One vector is turned by the same rotation once a step. Each row is the vector after some number of steps, and that number follows the row.
The counts run from 0 to 645.
[  5  10  10   6  -6   9  -7   1  17 -14  -6  -1  -3  14  -9  -4  -3  -4
  16  16 -11   0   9 -10   0   5   9   9  16  -3  -2  13  11  18  -2   2
   3  -7   6   2   5  26   2  10   4  -4  27  11  -6  13  10 -16   9  16
   2 -10  -7 -10   0   4 -16  -7  -2 -15  21] : 189
[  7   7   4   5  -4  10 -16  10  10 -23   0  -5  -6  10  -9   0  -4  -2
  11  15 -11  -4   1 -14  -4  10   6   8   9   0  -5  10  10  14  -2   0
   9  -6   2  14   9  25  11   3  -4  -2  20  10   3  13  -1 -16  10  18
   2 -12  -5  -2  -5  -2 -14  -5   3  -8  31] : 187
[  7   6   5   9  -5   4  -6  16   8 -21  -3   7  -6  11 -14 -12   6  -2
   6   5  -7   2   1   3  -3  18  18  10  -1 -14  -3   9   7  18   2   7
 -12   2   8   2  11   9   2  11   5  -8  12  10  10  18  16 -17   8   9
 -11   1  -6   0  -4   6 -16  -7  -1   5  34] : 437
[  4   3   4   7  -1   9 -12   6   9 -19  -1   3   3  17  -6  -5   0  -2
  10  17 -16  -3   6 -12 -10  10   7  10  16   0 -13   9  12   9  -6   2
   6   5  -4   9  12  25   9   8   5  -7  18   7  -2   8  10 -15  10  16
  -4 -11 -16  -2  -5   3 -12 -10   2  -6  29] : 26
[ -2   1  10  11  -9   7  -4  13  15 -12  -2   3   2  11  -4  -6  13  -2
   9  15 -16  -4   2  -2   2  10   8   7  14 -12   0  11  15  20   4  -1
  -7   0  16   6   9  21   4   4   7  -7  13   6  12  14   9 -17  -4  18
  -6 -11  -5  -6   1   7 -16 -14  -2  -1  28] : 206
[ 11  12  12   5  10  -1 -17   7  15 -32  -8  -2 -12  11  -4  -2  -2  -9
  16   6 -11   9  19 -11  -3   9   6  13  23   2  -3   0  12  14   7  -4
  -3  -8   9   2  10  17  -1   2   5   0  20  12  -3   4   4  -8  17   3
   5  -7   4   7   1   7 -15   2  -1 -14  16] : 626
[  9   2  10   6  -3  -7  -8   8  14 -24  -6  -5 -11  10  -5   0   2  -8
  19   1  -9  -3  10 -12 -12   8   7   9  18  -3   1   5  19  15  -2   7
 -12  -1   1   4  -6  13   4   9  11  -8  18   3   1   4  -6 -19   9  19
   2   0   4   2  -8   6 -13  -6  -5 -15  24] : 514
[  2   6  13  10  -3  11 -13   3  12 -18  -2  -4  -7  16  -9  -6   1  -3
  15  20  -7   6  10  -9  -6   5  10   9  10  -5  -2   8  13  21  -1  -2
   2   0   6  11  13  18   7   9  -3  -8  23  16   0  11  10 -11  10   6
   2  -7 -10   0   2   1  -9  -1  -3 -10  27] : 634
[ 12   9  16   9  -3   4  -8   8  14 -22  -3   4 -16   2  -9   1  -1  -6
  13   9  -7  -1   4 -12 -13   9   5  15   5  -1  -8   3   3  16  -1  -1
   1 -10   0   9   5  18  16  12   5  -6  16  14   8  11   8 -12   9  18
  -2  -3  -6   4 -11   2 -23  -8   2  -1  27] : 9
[  8   5   7   0   3  -3 -17  17  16 -22  -6   2  -3   8 -13  -9  -8  -6
  17   9  -3  11  10 -10  -6   9   9  11  16   2  -2   5   8   7   4   0
  -1  -4  -1   0  -7  24   9  10   8   7  19   7  -6  10 -10 -17  13  12
  -5  -4   4   7  -7   5 -15  -6   0 -11  23] : 462
[  8   9  15   5   0   0 -10   7  18 -20  -7   9  -9  11  -9  -4   0  -6
  10   6  -8  13   9 -11 -13   3   8  12  18   2  -5   1   4  17   1   2
  -8  -3  -2   8   5  21   6  16   8  -2  24   7  -6   8   1 -17  12  18
  -2   1   4   6  -8   7  -8 -15  -7  -6  19] : 13
[ 16  -3  10  10   8  -1 -16  21   9 -24  -6   1 -10   1  -1 -10   2  -8
  24  -1 -12   9  10   1  -1   9  13  17  16   0 -11   4   1  11   1  -8
   5  -5  13  -3   3  11   6   4  12   1   7   6   6  14  11  -4  12   2
 -14  -4 -10   8  -6  12 -24  -1   8  -4  16] : 109
[  3   0  11   8  -2   2  -1   5  14 -17  -5   7   1  10 -15  -8   9  -1
  13  13  -5   2   5   0  -8  17  16  14   9 -14  -5   6  14  13   1   8
 -13   4   1  -4   2   9   5  12   8 -11  14  13   6  12  18 -21   3  11
  -5  -2 -10  -7  -1  12 -18 -11  -4   2  25] : 153
[ 12  13  11   5  -6   5 -11   3   9 -17   0   9 -14   8  -4  -2  -2 -10
  14   9 -11  -3   5  -9  -9  12   3  13   9   0  -7  12   4  13  -5  -2
   7   0   4   4  10  22   8  11   6  -3  14   5   8   9   9  -9  12  12
  -6  -7 -18   1  -9  -1 -21  -5   3   0  32] : 293
[ 11  14   9   5   2   3 -15  14   6 -20   0   9 -14  14  -3  -6  -2 -11
   6  -1 -12  10   9  -3  -7   8   7  11  10  -1  -6   9   2  16  -3  -4
  -3   9  10  13  19  19   6   7   5  -2  21  -3   5  10   4  -8  23   6
 -10  -4  -7  10  -8   0  -7  -2  -1  -1  27] : 290
[  3  -5  18  11  -5  14  -9   2  12 -17  -5  -6  -3  14  -4  -9   5  -3
  13  18 -10  -1   8 -10  -1   7  12  10  13 -15   1  10  16  23   1  -3
  -7   1  11   1   6  18   7   5   1 -10  18  11  11  10   5 -21   0  15
  -1  -1  -6  -5  -5   7 -10 -10  -2  -4  23] : 367
[  3   0   9   8   3  -1  -7  20  15 -19  -4   8   0   9  -2  -9   7 -12
  15   8 -20   6  10   1   2  19   6  12  25  -5  -7   7  14   8   9  -6
  -4   2  18  -5  10  15  -6   0  11   2   4   3   9   6   3 -13   3   1
  -9 -12 -12   6   0  12 -19  -6   3  -2  21] : 484
[  0   0  13   6  -2  -4 -10   9  24 -20  -3   4   2  13  -7  -5  -1 -11
  16  16 -13   3   6 -10  -4  14   4   6  22   4  -8   8  18   6   7  -4
  -1  -5   1  -2  -4  27   2   7   7   8  16   4  -4  11  -3 -19   5  15
  -1 -12  -6   6  -2   6 -17 -10   3 -12  19] : 193
[  3   0  12   9  -8   6  -2  13  15 -15  -3   4  -7   4  -9  -4  12  -5
  17   8 -11   0   8  -3  -8  10  12  12  16  -7  -3   4   9  17   0   1
 -12  -1  15   7   9  11   6   7  11 -12   9  16  11  11  15 -13  -1   8
  -9  -6 -14  -4   3  11 -24  -6  -4   1  24] : 491
[ 13   4   5   4   2   8 -14   7   3 -16  -1   6  -9   7  -6  -5  -2  -7
  20  14  -9   6  12 -10 -11  11   9  13  19  -5 -12   7   8  10  -7  -3
   9   8   3   4  13  18  11   7   4  -7  13   9   3   5   4  -8  16   1
 -12  -7 -20  -7  -7   0 -15   2   2  -1  30] : 578
[  9  -6  16   7   5   3 -17  18  13 -20  -9   0   1  13  -4 -17   3  -7
  16   7  -9  16  17   0   0   9  17  15  23  -9  -3  -1   9  15   6  -5
  -9   4  16  -9   2  11   2   7  11  -3  12   4   4  11   2 -13   6   3
 -10   3  -2   7  -5  15  -8  -8  -1  -7  16] : 375
[ 10   9   7  15  13  -8 -18  20  12 -27  -4  11  -6  10  -2  -8   1  -5
   8  -2 -14   9   6   3   0  15   8   8  13   3 -14   3   6   9   9  -9
   1  -7   8   6  15  16   5   3   5   3  12  -1   4  14  12  -4  17  12
  -9  -7   0  15  -6  10 -19  -5   2   0  21] : 556
[ 12   6  13  13   9  -6 -15  17  12 -30  -3   8 -11   6  -5  -5   0  -9
  10   1 -13   8   6  -3  -3  14   7  16  10   5 -15   2   3   8   6  -6
   2  -6   5   5  13  10   0   5   6   1  10   7   8  13  14  -4  17   7
  -3  -7 -10  16  -5   9 -19  -3   6   2  24] : 2
[ -1  -4  10  17   1   8 -16   5  11 -20  -2  -6   0  21  -8 -14   3  -4
  15  21  -9   4   7  -7  -5  10   8   8  10  -4 -13   8  16  13   0  -8
   6   4   7   7  14  17   7   9  -2  -9  17  13   6  10  17 -13  11   5
  -5  -4 -16   6   2   4  -9  -3   5  -9  28] : 364
[ 16  12   8   7   8  -7 -16  18  13 -27  -7  10 -16   8   1  -3  -1  -7
   8   1 -15   7   9  -6  -6  13   4  11  16   4  -8   0   7   8   5  -5
  -1  -8   4  -1   6  20   6   4   7   5  15   2   3  10  -3  -9  17  12
  -5  -7   1  17 -11   3 -19  -5   4  -2  24] : 286
[ 16  14  11   4   9  -4 -11   9  15 -19  -9  11 -12  11   1  -4   0  -9
  17   8 -15   7  17  -3 -11  12   1  12  25   1 -12  -1   8   5   1  -4
   5  -6   1  -6   3  24   7  10   8   2  16   5  -5   3   4  -6  17  10
  -5  -7  -3   6  -7   6 -19  -6   1 -10  17] : 571
[ 11  -1   9  11   7  -7 -12  18  13 -21  -5   9  -8   7  -3 -10   1 -13
  15   3  -9  10   7   6   8  19  11  14  13  -7  -7   6   9  10  12  -9
  -7  -7  13 -11   4   9  -4   1   8   5  10   1  10  14  13 -10  10   2
 -10  -4  -6   6  -5  13 -25  -3   7  -2  18] : 269
[  8   8  -2  10   0   0 -13   4   6 -20  -5  -6  -4  19  -5  -2   0  -2
  15   7 -13  -9   2  -6  -8  12  10   4  10  -5  -5  10  20  15  -6   5
   3   3   3   9   6  18   8   9   3 -10  22   2  -3   8   8 -17  14  21
   3  -4   1  -5  -3  -1 -10  -6  -4 -13  31] : 242
[ 10   9   2   4   3 -10 -10   6  15 -22 -10   0 -10  13  -1 -10  -1 -10
  25   6 -11  -3  13  -1 -12  16   7   9  19   0  -5   4  21   5   2   3
  -3  -2   5  -7 -10  19  -2  15  12   1  16   3  -8   5   4 -11  16  10
  -2  -2   2   2  -3   3 -20  -2   1 -15  24] : 516
[ 14  10  16   0   1  -1 -10  14  17 -28  -8   0 -13   5  -7  -1  -5  -9
  15  -2  -7   5  11 -10  -5   8  12  17  16   1   1   2   6  12   5   5
  -8  -7   6  -3  -2  15  -4   9  11   2  19   8  -2  11  -2 -17  12  12
   1  -1   7   4  -9   9 -18  -8   0 -10  18] : 176
[  8  -3   9   9  12  -2 -13   8  14 -22 -12   1   1  16  -4 -14   0  -8
  18  13  -8  12  14   2  11  12  15  10  19 -12  -6   5  15  13   9  -4
  -7  -1   8 -10   3  14  -3   5   5  -2  20   7  -6  10  10 -15  11  10
  -4  -4   1  -3   0  15  -9  -6  -2 -14  13] : 535
[  6   2   0  10  12  -8 -10   8  13 -21  -8   9   2  15  -9 -15   7   3
  11  19  -6   3   6   1  -4  20   7   4  15  -9  -8   3  22   7   7   3
 -11   1  -3  -7   0  20   8  10   3  -1  12   7  -1  10   8 -15  10  13
  -6  -5   4  -4  -2   7 -14  -9  -3  -2  28] : 425
[ 13   7   5  10   4  -5 -11  14  10 -18  -9   2  -5   8  -2   1   2   0
  11   1 -10  -2   5  -1  -7   6   8   7  14  -1  -6   5   7  16  -1   4
  -3  -6   4  15   7  25  15   9   8  -2  20   2  -4  13   4 -11   9  32
  -2  -5   9  -2  -7   7 -18 -14  -8  -8  23] : 119
[  3  10  -1  10   1  -3  -8  19  16 -24  -5   3  -1  10 -16  -5   7   5
  12   6  -8  -3   1   1 -10  13  15   5   8  -1  -8   4  12  10   2  10
  -5 -10   4  15   1  14   5  13   6  -4  13  11  -5  17  18 -12  12  15
  -1  -8   4   1   3   9 -26  -9  -4  -3  30] : 333
[ 17  12  11  -1   5  -2 -12  12  12 -26  -6   7 -16   9   0  -7  -2 -13
  12   5 -10   5  12 -10  -9  12   3  11  18  -2  -1   1   6  10   6  -3
  -4  -2   5  -6  -2  23   5   9  10   9  14   3   1   5 -11 -14  15   7
  -8  -5   1   9 -15   1 -15  -7   3  -6  25] : 16
[ 20  12  10   6  12   0 -17  13   9 -30  -8   7 -15   6   3  -4  -1  -8
  13   3 -11  12  15  -6  -6   9   4  15  20   0  -8  -4   4  10   3  -8
   5  -7   7   1  10  18   9   3   3   2  14   7   4   9   0  -3  16   6
  -6  -5  -2  10 -11   6 -16  -4   2  -3  21] : 287
[  8   7   6  11   2  -5 -10  19  15 -17 -10   7   1  11  -3  -7   4   0
  14  -4 -14   6   4   6  -6   5  13   9  16  -2  -8   3  10  14   2   4
  -7  -6   9   7   5  18   7  12  11  -5  18  -4  -6  16   9 -13   9  25
  -9   0   8   2  -5  10 -17 -17  -7  -7  17] : 389
